128 stands for zero in the data rows.
Every row has a hidden score. In each pair, how much higher is the second row's than the first's? 20 means about the same, 40 much higher and 0 much lower. The score is a weighted sum of the row's numbers plus the product of two more (or one squared), each taken from its middle value.
[116 118 178 113 113 129 115 111 110 136]
[150 111 108 113 197 129 114 120 109 136]: 17
[189 226 108 113 113 129 116 114 115 136]
[112 111 178 113 113 129 114 210 110 136]: 18
[110 131 178 113 113 129 114 118 110 136]
[120 139 108 113 113 129 117 116 158 136]: 16
[118 117 178 113 113 129 112 118 114 136]
[119 112 178 113 113 129 107 115 113 136]: 21
[112 115 108 195 113 129 116 239 112 136]
[112 122 178 195 113 129 106 119 162   0]: 30
[110 112 178 113 113 129 115 114 113 136]
[116 113 108 113 113 129 112 113 176 136]: 15
[114 113 178 113 113 129 181 115 111 136]
[122 116 108 113 113 129 115 133 114 136]: 21
[112 173 108 113 113 129 118 116 113 136]
[121 117 178 195 197 129 114 104 115 136]: 31
[255 114 108 113 197 129 118 114 110 136]
[126 116 178 113 113 129  97 178 108 136]: 20
[135 191 108 113 113 129 104 111 120 136]
[113 169 108 113 113 129 116 117 195 136]: 23
[107 116 108 113 113 129 117 115 112 136]
[154 113 108 113 113 129 119 115 111 136]: 21
[159 112 108 113 113 129 117 124 113 136]
[182 113 108 113 113 129 115 114 162 136]: 20
[186 117 108 113 113 129 121 219 116 136]
[135 112 108 113 113 129 119 116 110 136]: 26
[110 113 178 113 113 129 158 116 112 136]
[116 111 108 113 113 129 116 205 115 136]: 14
[124 123 108 195 113 129 115 118 162 136]
[111 112 108 113 113 129 184 115 205 136]: 5
[154 184 108 113 113 129 109 126 174 136]
[174 124 108 113 113 129 114 165 107 136]: 18
[110 207 108 113 113 129 114 114 112 136]
[120 110 108 195 113 129 117 255 116 136]: 24
[112 111 108 113 113 129 116 226 113 136]
[112 113 108 113 113 129 118 114 188 136]: 26
[112 101 108 113 113 129 191 117 233 136]
[202 114 108 113 113 129 117 114 112 136]: 31
[112 184 178 113 113 129 101 121 104   0]
[112 112 108 113 113 129 118 114 180 136]: 21
[113 127 108 113 197 129 115 113 117 136]
[112 113 108 195 113 129 113 113 185 136]: 26
[165 107 108 113 113 129 114 139 115 136]
[114 197 108 113 113 129 166 116 114 136]: 20
[ 94 192 108 195 113 129 106 113 118 136]
[111 117 108 195 197 129 118 118 109 136]: 23
[161 112 178 113 113 129 118 114 114 136]
[142 118 108 113 197 129 113 118 110 136]: 17
[103 122 108 113 197 129 125 158 117 136]
[112 175 108 113 197 129 117 114 112 136]: 26
[115 118 108 113 113 129 119 121 106 136]
[113 164 108 113 113 129 118 116 109 136]: 19
[113 110 108 195 113 129 117 116 198 136]
[176 120 108 113 113 129 117 172 116 136]: 9
[111 113 178 113 113 129 117 114 111 136]
[104 117 108 113 197 129 113 163 115 136]: 16
[255 117 178 113 113 129 109 114 107 136]
[111 119 178 113 113 129 225 116 114 136]: 3
[111 114 108 113 113 129 117 114 114 136]
[121 221 108 113 113 129 222 118 112 136]: 17
[103 117 108 113 113 129 123 135 114 136]
[112 112 178 113 113 129 118 117 113 136]: 26
[182 117 108 113 113 129 115 112 153 136]
[181 116 108 113 113 129 120 116 201 136]: 19
[170 218 108 113 113 129 112 111 117 136]
[114 124 178 113 113 129  98 105 113 136]: 26
[112 119 108 195 113 129 108 117 110 136]
[110 115 108 195 197 129 115 114 114 136]: 23
[210 114 108 113 113 129 117 116 164 136]
[174 114 178 113 113 129 112 115 112 136]: 25
[189 110 108 113 113 129 115 117 200 136]
[114 129 108 113 113 129 113 121 173 136]: 20
[172 118 178 113 113 129 114 112 115 136]
[119 131 178 195 197 129  88 114 124 136]: 28
[113 112 108 195 113 129 118 247 115 136]
[107 116 178 113 113 129 112 110 118 136]: 23
[110 113 108 113 113 129 118 212 198 136]
[194 113 108 113 113 129 118 116 111 136]: 26
[147 112 108 113 113 129 118 117 112 136]
[112 112 178 113 113 129 255 115 113 136]: 2
[114 111 108 195 197 129 118 115 113 136]
[112 112 178 113 113 129 117 115 115 136]: 14
[116 113 108 195 197 129 115 114 121 136]
[111 112 108 195 113 129 117 115 114 136]: 17
[114 111 108 195 197 129 115 115 111 136]
[114 237 108 113 113 129 225 116 110 136]: 7
[111 137 178 113 113 129 111 116 105 136]
[122 154 108 113 113 129 109 126 178   0]: 16
[111 112 108 113 113 129 117 116 114 136]
[115 124 178 113 113 129 107 111 111 136]: 25
[182 111 178 113 113 129 118 115 114 136]
[112 112 108 195 113 129 116 115 170 136]: 23
[105 116 178 195 113 129 182 107 109 136]
[119 112 178 113 113 129 116 116 111 136]: 20
[113 109 178 195 113 129 113 179 105 136]
[113 112 108 195 113 129 117 115 113 136]: 21
[169 111 108 113 113 129 117 117 149 136]
[108 114 178 113 113 129 116 113 117 136]: 24
[112 117 178 113 113 129 117 117 107 136]
[112 112 108 195 113 129 118 117 176 136]: 24
[119 121 108 113 113 129 118 145 101 136]
[117 112 178 113 113 129 204 115 114 136]: 16
[182 109 178 113 197 129 113 115 110 136]
[114 210 108 113 113 129 118 114 107 136]: 17
[112 113 108 113 113 129 117 115 233 136]
[109 119 108 113 113 129 114 117 184 136]: 19
[113 112 108 113 113 129 196 116 217 136]
[200 111 178 113 113 129 116 115 114 136]: 34
[113 112 178 113 113 129 117 116 202 136]
[122 126 178 195 113 129 112 191 101 136]: 27
[112 114 108 113 113 129 118 115 154 136]
[112 114 108 113 113 129 114 114 190 136]: 20
[109 116 108 195 113 129 115 114 114 136]
[112 141 108 113 113 129 117 115 111 136]: 11
[181 118 108 113 197 129 109 115 114 136]
[110 116 108 195 197 129 117 116 112 136]: 28
[108 128 108 113 113 129 115 111 117 136]
[106 123 108 195 113 129 109 108 119 136]: 29
[113 115 108 195 113 129 116 115 112 136]
[116 116 108 195 197 129 112 122 101   0]: 28
[117 118 178 113 113 129 116 120 106 136]
[191 113 108 113 197 129 116 114 115 136]: 17
[109 116 178 113 113 129 114 108 118 136]
[119 113 108 113 113 129 113 116 199 136]: 15
[114 108 108 113 113 129 116 192 239 136]
[112 112 178 113 113 129 117 116 114 136]: 27
[ 99 120 178 113 113 129 111 113 116 136]
[112 111 108 113 113 129 116 255 113 136]: 8
[112 112 108 195 197 129 117 114 114 136]
[172 110 108 113 197 129 117 114 114 136]: 11
[115 139 178 195 113 129 103 173 125 136]
[110 113 108 113 113 129 117 115 232 136]: 13
[112 112 108 195 197 129 117 116 114 136]
[113 116 108 195 197 129 116 112 116 136]: 21
[144 113 108 113 113 129 118 116 114 136]
[116 112 178 113 113 129 117 121 107 136]: 24
[112 113 178 113 113 129 116 115 113 136]
[ 94 127 178 113 113 129 230 113 114 136]: 6
[202 112 108 113 113 129 118 209 114 136]
[181 125 108 113 113 129 114 116 111 136]: 25
[151 112 108 113 113 129 118 117 111 136]
[112 114 108 113 113 129 117 115 235 136]: 20
[106 121 108 113 197 129 124 175 118 136]
[120 113 108 113 113 129 116 117 157 136]: 21
[118 114 178 113 113 129 189 117 112 136]
[111 120 178 113 113 129 122 121 111 136]: 27
[118 124 108 195 113 129 116 111 121 136]
[204 113 108 113 113 129 153 116 117 136]: 11
[110 110 108 113 113 129 149 112 114 136]
[179 109 108 113 197 129 112 113 112 136]: 23
[145 135 108 113 113 129 109 112 117 136]
[108 115 178 113 113 129 148 115 113 136]: 22
[117 126 108 113 113 129 154 113 198 136]
[102 127 178 113 113 129 113 116 114 136]: 25
[108 122 108 113 113 129 117 117 207 136]
[122 113 108 113 113 129 136 119 112 136]: 20
[112 121 178 195 113 129 114 113 199 136]
[127 119 178 113 113 129 167 131 142   0]: 13
[112 112 108 113 113 129 116 143 114 136]
[111 112 108 113 113 129 154 117 113 136]: 21
[173 156 108 113 113 129 119 112 108   0]
[113 112 108 195 113 129 117 115 180 136]: 30
[162 121 108 113 113 129 115 117 114 136]
[111 218 108 113 113 129 117 115 200 136]: 23
[116 118 108 195 197 129 118 114 117 136]
[114 193 108 113 113 129 183 115 118 136]: 8
[209 164 108 113 113 129 117 116 115 136]
[171 113 108 113 113 129 116 114 114 136]: 20
[112 111 178 113 113 129 199 115 114 136]
[171 106 108 113 113 129 115 116 174 136]: 25
[163 112 108 113 113 129 113 114 210 136]
[112 194 108 113 113 129 116 116 118 136]: 18
[116 183 178 113 113 129 120 112 100 136]
[151 113 108 113 113 129 113 115 112 136]: 18
[159 168 108 113 113 129 117 115 112 136]
[112 112 108 113 113 129 117 238 114 136]: 13
[117 110 178 113 113 129 116 114 113 136]
[116 118 178 195 113 129 112 105 115 136]: 27
[119 219 108 113 113 129 196 114 113 136]
[111 122 178 113 113 129 209 113 111 136]: 15
[116 118 178 113 113 129 119 115 100 136]
[102 118 108 113 113 129 113 114 115 136]: 14
[117 139 108 113 113 129 117 115 115 136]
[114 120 108 195 113 129 116 193 116 136]: 25
[111 111 108 195 113 129 118 224 113 136]
[113 116 178 195 197 129 114 108 113 136]: 27
[108 116 108 113 113 129 119 255 114 136]
[123 107 178 113 113 129 233 117 114 136]: 16
[175 116 108 113 197 129 121 117 115 136]
[202 119 108 113 197 129 104 116 123 136]: 22
[197 113 108 113 113 129 117 151 114 136]
[207 126 178 113 113 129 103 112 115 136]: 27
[128 115 108 113 113 129 114 117 113 136]
[193 112 108 113 113 129 177 116 114 136]: 17
[132 113 108 113 113 129 112 121 111 136]
[155 112 108 113 197 129 116 116 115 136]: 22
[121 112 108 195 113 129 117 196 113 136]
[112 113 108 195 197 129 117 112 113 136]: 27
[121 143 178 113 113 129 102 114 127 136]
[115 114 108 195 197 129 112 114 113 136]: 28
[209 111 108 113 113 129 117 161 114 136]
[113 115 108 113 113 129 119 113 104 136]: 21
[111 112 108 113 113 129 118 114 113 136]
[145 113 108 113 113 129 117 113 113 136]: 21
[108 115 178 113 113 129 115 114 115 136]
[174 111 108 113 197 129 118 114 113 136]: 17
[169 206 108 113 113 129 114 117 107 136]
[112 131 108 113 113 129 109 108 207 136]: 22
[112 117 178 113 113 129 113 117 179 136]
[121 243 108 113 113 129 193 116 105 136]: 19
